In the data rows, zero lies at 7.5, halfway between 7 and 8.
Each row belongs to one hidden group. Groups can overlap: rows of different groups may look alike. Groups are numbered from 0 in the order they first appear among the rows asked about.
The rows in order, each followed by its group:
np.array([5., 4., 6., 4., 11., 7., 11., 11.]) 0
np.array([8., 13., 7., 12., 0., 8., 6., 7.]) 0
np.array([9., 9., 6., 10., 9., 6., 4., 5.]) 0
np.array([7., 12., 5., 13., 1., 9., 5., 9.]) 0
np.array([9., 4., 15., 9., 1., 7., 1., 11.]) 1
np.array([8., 6., 7., 5., 10., 11., 12., 1.]) 1
np.array([10., 10., 0., 8., 5., 9., 9., 6.]) 0
np.array([8., 12., 8., 12., 0., 8., 5., 8.]) 0
np.array([9., 10., 9., 10., 8., 5., 2., 8.]) 0
np.array([5., 4., 6., 4., 10., 9., 11., 13.]) 1
np.array([8., 12., 5., 11., 0., 8., 9., 7.]) 0
np.array([9., 4., 15., 10., 1., 8., 1., 11.]) 1
np.array([9., 7., 13., 12., 8., 5., 0., 8.]) 1
np.array([11., 8., 12., 7., 8., 6., 3., 5.]) 1
np.array([11., 10., 7., 12., 4., 8., 5., 1.]) 1
np.array([9., 9., 6., 15., 5., 7., 2., 4.]) 0
np.array([7., 6., 4., 5., 10., 7., 10., 10.]) 0
np.array([9., 6., 9., 5., 11., 8., 8., 3.]) 1
np.array([6., 4., 7., 4., 11., 8., 11., 10.]) 1
np.array([7., 5., 12., 4., 12., 8., 10., 5.]) 1
np.array([5., 5., 6., 4., 11., 7., 11., 12.]) 0
np.array([8., 9., 11., 7., 10., 5., 5., 6.]) 1
np.array([6., 7., 3., 6., 11., 10., 10., 6.]) 1
np.array([7., 4., 7., 4., 12., 8., 11., 8.]) 1
np.array([7., 7., 4., 5., 10., 7., 10., 9.]) 0
np.array([9., 7., 9., 9., 11., 5., 4., 7.]) 1
np.array([6., 10., 7., 8., 7., 8., 2., 13.]) 1
np.array([10., 5., 15., 5., 9., 6., 4., 7.]) 1
np.array([7., 12., 8., 13., 2., 7., 3., 8.]) 0
np.array([9., 8., 4., 9., 7., 11., 10., 0.]) 1
np.array([9., 12., 7., 11., 3., 6., 5., 6.]) 0
np.array([9., 12., 5., 11., 4., 6., 6., 4.]) 0
np.array([8., 8., 4., 6., 10., 7., 9., 6.]) 0
np.array([9., 10., 5., 10., 8., 9., 5., 1.]) 1
np.array([7., 7., 10., 4., 11., 7., 8., 6.]) 1
np.array([9., 9., 7., 15., 1., 8., 2., 8.]) 0
np.array([4., 4., 6., 5., 10., 9., 12., 12.]) 1
np.array([8., 13., 5., 11., 0., 8., 8., 6.]) 0
np.array([8., 4., 6., 4., 11., 8., 11., 8.]) 1
np.array([6., 6., 12., 4., 11., 8., 11., 4.]) 1
np.array([9., 13., 4., 9., 1., 7., 9., 6.]) 0
np.array([5., 4., 9., 4., 11., 8., 11., 10.]) 1
np.array([9., 11., 4., 11., 0., 9., 9., 5.]) 0
np.array([7., 10., 1., 7., 7., 7., 11., 10.]) 0
np.array([6., 5., 6., 4., 11., 7., 11., 11.]) 0
np.array([6., 4., 7., 4., 11., 8., 11., 10.]) 1
np.array([5., 4., 8., 3., 11., 8., 11., 10.]) 1
np.array([5., 9., 0., 7., 6., 9., 10., 13.]) 0
np.array([6., 6., 5., 4., 9., 7., 11., 12.]) 0
np.array([7., 5., 6., 4., 11., 7., 10., 11.]) 0
np.array([5., 4., 4., 5., 11., 8., 11., 12.]) 1
np.array([7., 7., 10., 7., 12., 6., 6., 5.]) 1
np.array([8., 7., 15., 7., 10., 5., 4., 6.]) 1
np.array([7., 4., 7., 5., 12., 7., 10., 7.]) 1
